The same turns and mirrors carry the whole set onto itself and the rows of a family onto each other. Which other rows belong to the same family as each row named below? List them in the order they appear above.
These 32 rows form 4 families of 8 rows each.
roduv: [-42  -5  -9 -20   2   1  -5   5 -20 -13   5 -28  -7 -52 -17 -19  12  -5
  24  -6 -25 -16]
Tar: [ 10  20  24   6   1 -18 -14  -7 -11  -7  10 -19   6 -23  -8 -17  23  -5
   3  -9 -42  -8]
zug: [ -4   4   5  -8  23   0  14  32  17  -7   5   3  10 -20 -33   5  32  -1
  13 -19  -4  -5]
sumir: [-41   3 -15 -40   5  -6  10 -26  -9  -6  14 -22  21 -22 -18  -6  -9 -26
  -3   7 -20  -6]
Bol: [-39 -10 -10 -43  -1   5  13 -17  -9  -3  20 -17  23 -19 -19  -6  -5 -35
  -4   9 -20 -18]
Das: [  0  -2   1 -20  11   0  -8   9  21   3  14  14  35  13 -32   8   7 -10
 -10  -9  13  10]
seke: [ -6  -8  23 -21 -28 -17 -17 -26  -7  -4  23  -5  28  -7   5 -15  -4 -12
 -15  12 -31  -4]
sabo: [ -5  23  18   6  -8 -24 -20  -9 -15  -5   9 -28   5 -17 -27 -32  25  -3
   9  -7 -26  -5]
dena: [ -2  -3   9 -28  15  -1  -8  14  15   2  27  13  23  16 -28  14   4  -7
  -7   2   3   6]
telu: [-25 -35  -4 -18 -12  10 -31  10   9   4  15  13  46 -22   5   1   1 -27
  -6  -7  11  -7]
buge: [  0 -16  11 -29  -6  -6   7  16  19  -2  21  20  33  14 -23   2  11 -10
  -9   3   4   7]
zub: [-26 -29  -4 -21   3   1 -35   8  12   7  13  12  49 -24  -1  -3  -1 -19
   0 -13  22  -1]
Sutel: [-40   0  -3 -19  10  -4   4  -2 -10 -11   4 -25   9 -60  -8 -13  18 -16
  23 -12 -30 -26]
lavi: [  4  20  22 -10 -12 -22 -13  -9 -22 -10  15 -16  -1 -26 -13 -24  23   5
  11   0 -40 -11]
sorol: [-23 -34  -3 -26 -17   3 -24  15  11   1  12  23  43 -26   5  -5  -2 -22
  -5   1  11  -5]
Veg: [-19 -24  10   7  -2  -6 -43  33  -1  -1   5   2  19 -41  -3 -24  24   1
  21 -21   2  -2]
Piv: [-46   5 -11 -12  -2  -6  -7  -3 -18  -9  -2 -31  -1 -50 -23 -20  14 -10
  21  -7 -16 -16]
mepop: [ -3 -15  10 -27   4   0   3   9  18   4  23  12  33  17 -31  12  15 -18
 -10  -5   4   5]
nifep: [ -6 -16   7  -1  -6  -8 -43  34   3   0   6  19  26 -43   0 -17  27  -1
  18 -14   6  -6]
zas: [-46  -5  -8 -51  13  -1   5 -13  -7  -6  25 -16  14 -20 -17   1 -10 -20
   5  17 -19 -12]
Par: [-34 -28   1 -27   5   3 -44  16   9   5  22  11  41 -27   4  -2  -5 -20
   3  -1  12  -7]
Pilel: [ -2   2  -3  -9  15   6   0  39   6 -10   0   1   1 -13 -42  -8  28   4
  16 -13   0  -1]
segek: [-12   8  15 -15  -7 -19 -27 -34 -13   1  22 -18  31  -6   1 -20  -6 -22
 -14   4 -30   1]
Fer: [ -9   3  23 -19  -7 -15 -38 -20 -11   1  33 -13  23  -2   4 -14  -8 -17
 -10  12 -32  -4]
Dinu: [-37   3  -5 -32  -5  -7  -1  -4 -19 -13   8 -19   4 -54 -14 -23  16  -8
  25  -2 -28 -25]
Roda: [-11 -15  11  10   5  -3 -40  27   9  -1   2   5  28 -50   9 -15  26  -7
  17 -22   0 -12]
Difad: [-21 -13   6  13  -5  -9 -44  23   1   3   2   0  21 -36 -13 -20  26   1
  19 -25  14  -1]
sude: [ -9   8  -6  -6  10   3  -4  31   8  -5   0  -3   5 -13 -48  -7  30   1
  15 -20  11  -1]
Rula: [  0  12  25   2  -5 -15 -23  -1 -18 -11  12 -25   0 -16 -19 -33  22   4
  11  -7 -37  -6]
kesa: [-33 -10  -4 -52 -11  -1  18 -13  -5 -12  18  -9  24 -21 -16 -11  -8 -24
  -3  15 -21 -18]
Nis: [ -9  -7  17 -12 -20 -14 -21 -28 -11   4  25 -11  27  -1   4  -9  -1 -23
 -18   4 -31  -1]
zor: [ -4  -3   2 -19  11  -6   4  37  10  -6   8  15   7 -18 -36  -4  34   5
  20 -11   5  -2]

The rest of the family of zor: sumir, Das, zub, lavi, nifep, segek, Dinu
The rest of the family of Veg: roduv, Bol, telu, mepop, Pilel, Rula, Nis

